One turning vector, and how many ticks it has turned
The counts run from 0 to 529.
[  1  12  -1  -2  10  -8  -9  -6  10  -9  10   0  19  -3   1   4  10   0
   7   2  -6 -21 -16  23 -14 -11  -8  15   3   7  -5 -13  -9  -6  -7  -1
   4  19   1  -8   0   7   7   2   4  11  -6  16  -5 -17   0   1   0   0
  13] | 347
[-12  -6   0   3   6  -7   2  -4  14   0  16   5 -12  -1   8  14 -12   8
  -1  20  10  -2  -8  -2 -17   1  -1   3  -5   5  16   8  21  -4  -1  -1
  -2  14   0  -5  -8  30  11   2   1  11  -4  12  -3 -21   1  -1  -2  -8
 -10] | 240
[  4  10  -5  -4   0  -9  -7   4   2   6  21   6  32   3   2  -1   6  -8
   6  -8  -4  -4 -12  13  -2  -2   0  20   0 -24  21   7 -11  -8  -6 -13
  -3   6   5   2   7  10   3  -2  -7  -5  -4   7  -5   0   2   9  -9   4
  -1] | 64
[  7 -18  -1   4  -4   7 -11  -3   0   4 -13  -9  14  11 -25  -1  -1   9
 -15   5   1  -7   4  -1   2  -9   9  13   2  12  -6  -7  10  -5   3  -9
  19  -4   5   8  -3 -10 -12  -6   2   8   8  22  -8 -13   2   5 -12   3
  -2] | 301
[-10  -1   8  -4   7  -3  12 -10  14   8  22   4  -2 -10   6  12 -13   4
   3  13   3 -17  -6  -1  -4  -5   0   8 -11  21   9  11  16  12  -7  10
   8  13   7  11   5  15   1 -10  -9  18  -2  11   9 -10   0   5   3  -2
  -8] | 242
[ -1 -11  -2   8   2 -12  -6 -13  11   4  28  -3   6  -4  -1  11  -5  11
   4  -1  -6  -6  -9  -1   1  -2  -4  19  -2   3  10  14  17  15   0   1
  -6  11   3   4  15  15  -4 -13 -18  20  -8   4   1   3  17  -1  -4   2
  -3] | 249
[  7   2  -4   3  -4  -2 -15   5   3  14   1   3  30  -7  -9  -3  -1   4
   3  -8  -3  -1 -12   3  -2  -6   6   8  10   2   5   1  -3  -6 -15  -2
  14  13 -10   1   0   7   8  -2  11 -13   4  11 -30 -12 -12  -5   2  -3
   8] | 74
[ -4  -8   3  -4   8   1   0  -5  10   2   2   4  10  17  10  14  -6 -12
   1   9   6  -1   8   2   0  -2  -5  12  -7  -9  10  -8  -1   7  19   3
 -13  -4  24  -7  -3  14  -5   3   2   3 -23  16   7 -11   7   8  -8  -3
  -7] | 431
[ 11   5  -2   0  11 -10   5  -8  23   4  26   8   8  -3  -3  10  -5  -4
   0   2  -5 -10 -17   4  -8   2   1   8  -4 -25  23   7   1  -5 -18  -1
   1   7   2   8  14   7 -10  -2 -12  11  -1  15   6   2   7   3   0  -4
  -1] | 362
[  0  -2   8  -8  18   1 -16 -12  -1   2  18  -3   7  10 -18   7  16   1
   7  15   5  -3  -4  14  13 -18  -4  10  14  17   1  -5   8 -10   2 -13
   0  14  -1  -1 -10  19   8 -14  -3  15  -1  10   1  -8   1   0   1 -10
   1] | 228
[  6  -1  -7   7   2  -5  -9   6   8   5  17   2  24   1 -16  -4  -7  10
   9   0  -6  -3   0   9  -3  -7   2   8  12 -12  13   7  -5  -8 -15  -4
   5  11 -14   2  12  15  -2 -16 -15  11   0  19 -11  13  13   6   5  -4
   7] | 370
[ -8 -19   6   3  13   2   7 -21  19   9  10   5  -5  11   4   9 -12 -14
  -7   2   2 -10   6   0   6   0  -5  11  -6   0   1  -5  10  17   5  11
  -5  20  15  -6  -5   9 -11   1   4  18  -8  19   2 -10   1  -2   0 -14
  -4] | 129
[  7 -20  -1  10 -12   7  -7  -9  -4  17   4   4  16   3   1   2  -4  -6
 -16  -4  -3   6  -4 -15   4  -2   7  16  -5 -16  25   9  13   8   2  -3
   4  -4   8  15  -4  -3  -6  -1   2  -2   4  10 -14  -8   1   3 -11   6
 -19] | 291
[ -5   8   2 -11  -3  -3   8  -8  12  -8  13   7  19   5   1   6  -1  -8
 -16  18   9 -11   2  12   0 -10   1  13 -16  -4   6 -13  -4  -4   5 -19
   0   3  28  -6  -8   0  -6   3   0   6  -9   9   1 -16  -1  13 -15   3
 -12] | 317
[  5 -15   1  14  -7  12 -17 -13 -16   3  -6  -7  14  10 -12 -14  -2   6
 -16   0   4  -8   8   0  -1   0   6   7   4  22   0   1  16   0   1  -7
  19   9  -3  -3  -5  -3  -9 -12   3  10  18  10  -6 -17   0   7   3   2
  -2] | 0
[ -1   6   5  -8   6 -13 -10   4   5 -10   0   4  25  -3  11   1 -12   5
   1  -3   0 -21 -10   2  -6   1   1   8  -4  11  12  -5   4   6  -2  10
  19   9   9  10  11   6   2  15  14  -7  -6  18  10 -19 -17  -2  -9  -1
  -1] | 51
[  9  -6  -1  -7  -2  16 -10  -5  -9  13  16   0  11  -6  12 -24   8  -8
   9  -8  -2  -2  -8  -6 -13 -12  -9   3   0  -3   1  -8   8  -2   1  -6
  13  12   6   0  -3  15  10 -11  -1   0  -2  14  -6 -19  17  14  12   4
  -6] | 266
[  7  -1  -7 -16  18   7   1   7  10  12  -1   5  16   6   5  14  13  -2
  12  -3  11  -5  -9 -10  -8  -4  -3  18  11   0   8  12  -1  -8   6   2
  12  -4   0  11   3   3  14 -13 -11 -11 -13  17  12 -20  -5  17  -6  -6
  -8] | 454
[  8 -10  -7   2   3  15  13 -16  15   5   6   8  -2   3   6   1  -1  -7
  -8   1   1 -19  -4  -2 -13  -4  -8   2   4  -4   8  -8  -3   7 -12   2
  19  11  -6   1  -2 -10  -6 -10  -5  15   5  22 -12 -17   8  17  13  -6
   1] | 384
[ 10  -6 -10   3  -1 -11  -8   6  14   4   5   0  24   2 -18   2  -2  11
  -3 -11  -4 -14 -10  13  -1   0  12  19   3  -8   4  20  -3  -9 -13  -8
  15   8  -9  10  15  -1   0  -9 -10   3   8  12  -3  -3  -3   2  -3  -1
   6] | 69
[  4 -19 -15   7  -6   6 -17  -1  -1  -3 -16  -4  18  10 -18  -4   3  11
 -20   5  -4  -3   5  -1  -1  -7   3  13   5  -4   0  -2  11  -8   5 -14
  14  -7   4   1   2  -4 -11  -8  -2   4   2  13  -8 -17   7   8 -10   0
   2] | 300
[ -4  -4   7   3   7  17  13 -10  14   8  -2   5   9   2   1   1 -14 -10
  -1  16   9 -12   6   5  -9  -4   5   3  -2  19  -9  -6  -1   8  -4  18
   6  21   4 -10 -10  12   0  -3   7  14   3  19 -11 -19  -2   6   4  -9
   1] | 122
[  4  -4  15  -2  20   9  -5 -11  -2  20  16   3   0   1 -16  10  17 -15
   0   8  -2  -2  -1   7  11  -9  15  14   7  -1  13   6   7  -7   0   3
   0  -5  15   6 -12  16   2 -14   1   4  17  10   2 -15  -5   2   5  -6
  -3] | 221
[  3  -1  -1  -9   9 -14  -1  10  15  -5  14  12  18  -7   9   8  -3   0
   7   1  -8 -10 -16   0  -3  -6  -2  11  -9 -24  22   3   2  -3  -6   2
  -1   0  16  11  10  13   3  15   3  -5 -10  16   8  -7   1   2 -12  -1
  -4] | 57
[  4  -5 -10 -17   5   2  -9  -6  11  11  -6  -5  12   5  -5  11   8   2
  -8  -1   4 -16  -2   1 -17   0  -2  25   5  -2  -9   5   9  -8   7   2
  15   9  19   0   4 -10  -4  -4  -9   6   4  12   7 -20   1  14 -14  -1
  -2] | 39
[ -6  -8  -7  -4  -4   2   4   0   3   3   9  19   6   2 -13   1  -3  -5
  -6   2   8  -4  -3   7   9  -9   5   4  -4  14   3  -6  -1   2  -2 -21
  19  -3  -7   0 -12   7  14   1   5 -13 -11   0 -26 -26 -19   2   6 -14
  -6] | 195
[ -2  -2  -5  -2  17 -19  -7  -4  16  -9   7   0   5  -2  -1  11 -14  11
   3   2  -7 -19 -15   4  -4   1  -4   5   2   4  13  -2   8   1  -9   9
  19  16  -2   8  10  10   0  13  11   5  -4  20   7 -11 -12 -15   3 -10
   6] | 352
[  0 -14  -3  11 -14   0   4   9  -5  -3   2   8  17   5   7 -14 -21   4
  -4  -3 -11 -14   4 -10   6 -12  -4   0 -15  -2  19  11  15  17  -3   4
   9   5   3  18  10  11   4   4   0   7  -1  17  12  -4   3   8  -9   3
  -5] | 282
[  7 -10  13  -2  18   1  -5   6  12  12   3   8  24   5 -15   0   5 -12
  18 -11   8  -1   1  12  -2   4  23  21 -12  -2  -5  11   6 -10   5   8
   8  -3   7   6   7  22   3  -1  -5   0  -2   9  11 -14 -11   2  -6  -5
  -6] | 445
[ -6  -1   0   6   1  12  -6 -12   4   6   6   1  18   8 -22  -2  -3  -3
 -12  12   8  -7  11  15   4  -7   3   3  11  17  -7   0  -6   2  -5  -7
   5  24 -10 -12 -13   5  -9 -17  -4  16   1   8 -15  -9  -4   8   7 -11
   3] | 114
[  3  -8   1  11 -10   1  -8  -7  -8  -9   8   4  24   7  18 -16 -10  -2
  -4  -4   5  -5 -17  -4   3  -9 -15   2  -8  11  12  -8   8  14  -2 -12
   7  14 -13   6  -7   3   6   3   6   3  -7  11  -5 -11  -4   6  -8  10
 -16] | 276
[  0  -1   6   4   6  18  -9  -7  -6  13  -1   4  15  13 -15   6   0  -8
 -14  10   6 -10  13  -1   6   2   4   1  21   3  20  15   1  -4  -6   4
   4  12  -6   7 -10  -2 -12 -20 -11   6   8  13   3  -2  -8  11  -1 -11
  -4] | 110
[  0  12  -4  -4   7  -8  -6   2   5  -4  23  15  13  -8  14   3  -6  -8
   4   1 -10  -7 -14   4  -8   0  -4   3   3 -15  31   1  -1   4 -11  -1
  -2  19   8  -4   5  19   0   9   0  -5 -13   8  -5 -11   2  -2   4  -5
  -2] | 358
[ -6  -9  -3   1   6  17 -14   1  -4  -5 -19  12  27   9  -8  -3  -3   3
 -10   5  -3  -5  12  -4   4  -9   0   9  11  24  -7   2   1  12  11   8
   3  14  -9   0  -5  12   0  -5  -2  -2 -14   5 -10 -21  -4  10  -1 -10
   1] | 418
[  4 -18  -9  -6  21  11 -16   4  11   9  -6  10  13  -3   2   0   2  -5
   6  -5   5   4  -2 -16 -17  10   1   8   5  -6   7  14  15  -7   5  12
   9   8  -7   4   3   6  -2  -5  -7  -9 -15  11   4 -22   2   6  -1 -13
 -14] | 149
[ -2 -14   3  -9  15   8 -20   4   4  16   4   1  24   4  -7  -9  -2  -5
  14  -4  10  13  11  -6   3   0   3   4   2  -2   1   8  14  -3  12   8
  11  11   2   2   3  25  -1  -5  -5  -2 -18  15  -1   0   4   4   0 -13
 -14] | 147
[  0  -3  -3 -12   3   3  17   0  15   3  11  10   6   2 -12  16  -2   2
  -4  18   3 -11  -4  -5  17 -23   0   2  -1   9  11  -5  -2   1  -3 -10
  14 -18   0  15  -6   3  11  -8  -1  -2 -13  17 -11 -12  -6  13   0  -6
  -6] | 198
[ -7  -4 -13   3  -2  -3  10   4  -1  -7  10  16   0  15  -3  19  -4   5
 -19   8  -1 -14   2  -1  10  -7  -7  11   4   6  26   8  -1   8   3 -15
  13 -11  -1   6  -5   1  12  -3  -1  -2  -8   2   5 -21 -16  10   0 -11
   2] | 201
[ -1  10   0  -3   1  -5 -17   9  13   1  -6   9  25  -9 -16  14  -1  14
  -8  12  -7  -1  -3   3  -8   4  17  18   6  -5  14  16  10  -6  -1   5
  -5   0  10  -3   8  15  -9  11   3  -9  -4   0 -11 -13   0  -3 -12  -1
  -3] | 329
[  9  -2   2   9  -1   9  -9   3   4  15   1  -4  24   3  -3   3  -5   0
   9   2  -1   3  -6  -4 -10   2   6   5  14 -17  17   8   0 -11 -19  10
   0  10 -20   5   3  11   5 -10   3   4  13  30 -11   3  -3   7  -2  -3
   0] | 372
[ -1   1  12  10  15   8  -9 -17  -4  -1  12   5  20   8  17   8  -7 -18
  -5   1   2  -9   0   2  -1  12  -3  13   2   7  17  -3   0  18   8  13
 -13  17  12  -7  -7   7 -14   3   3   7 -11   8   6 -10  -1   3  -1  -8
 -11] | 133
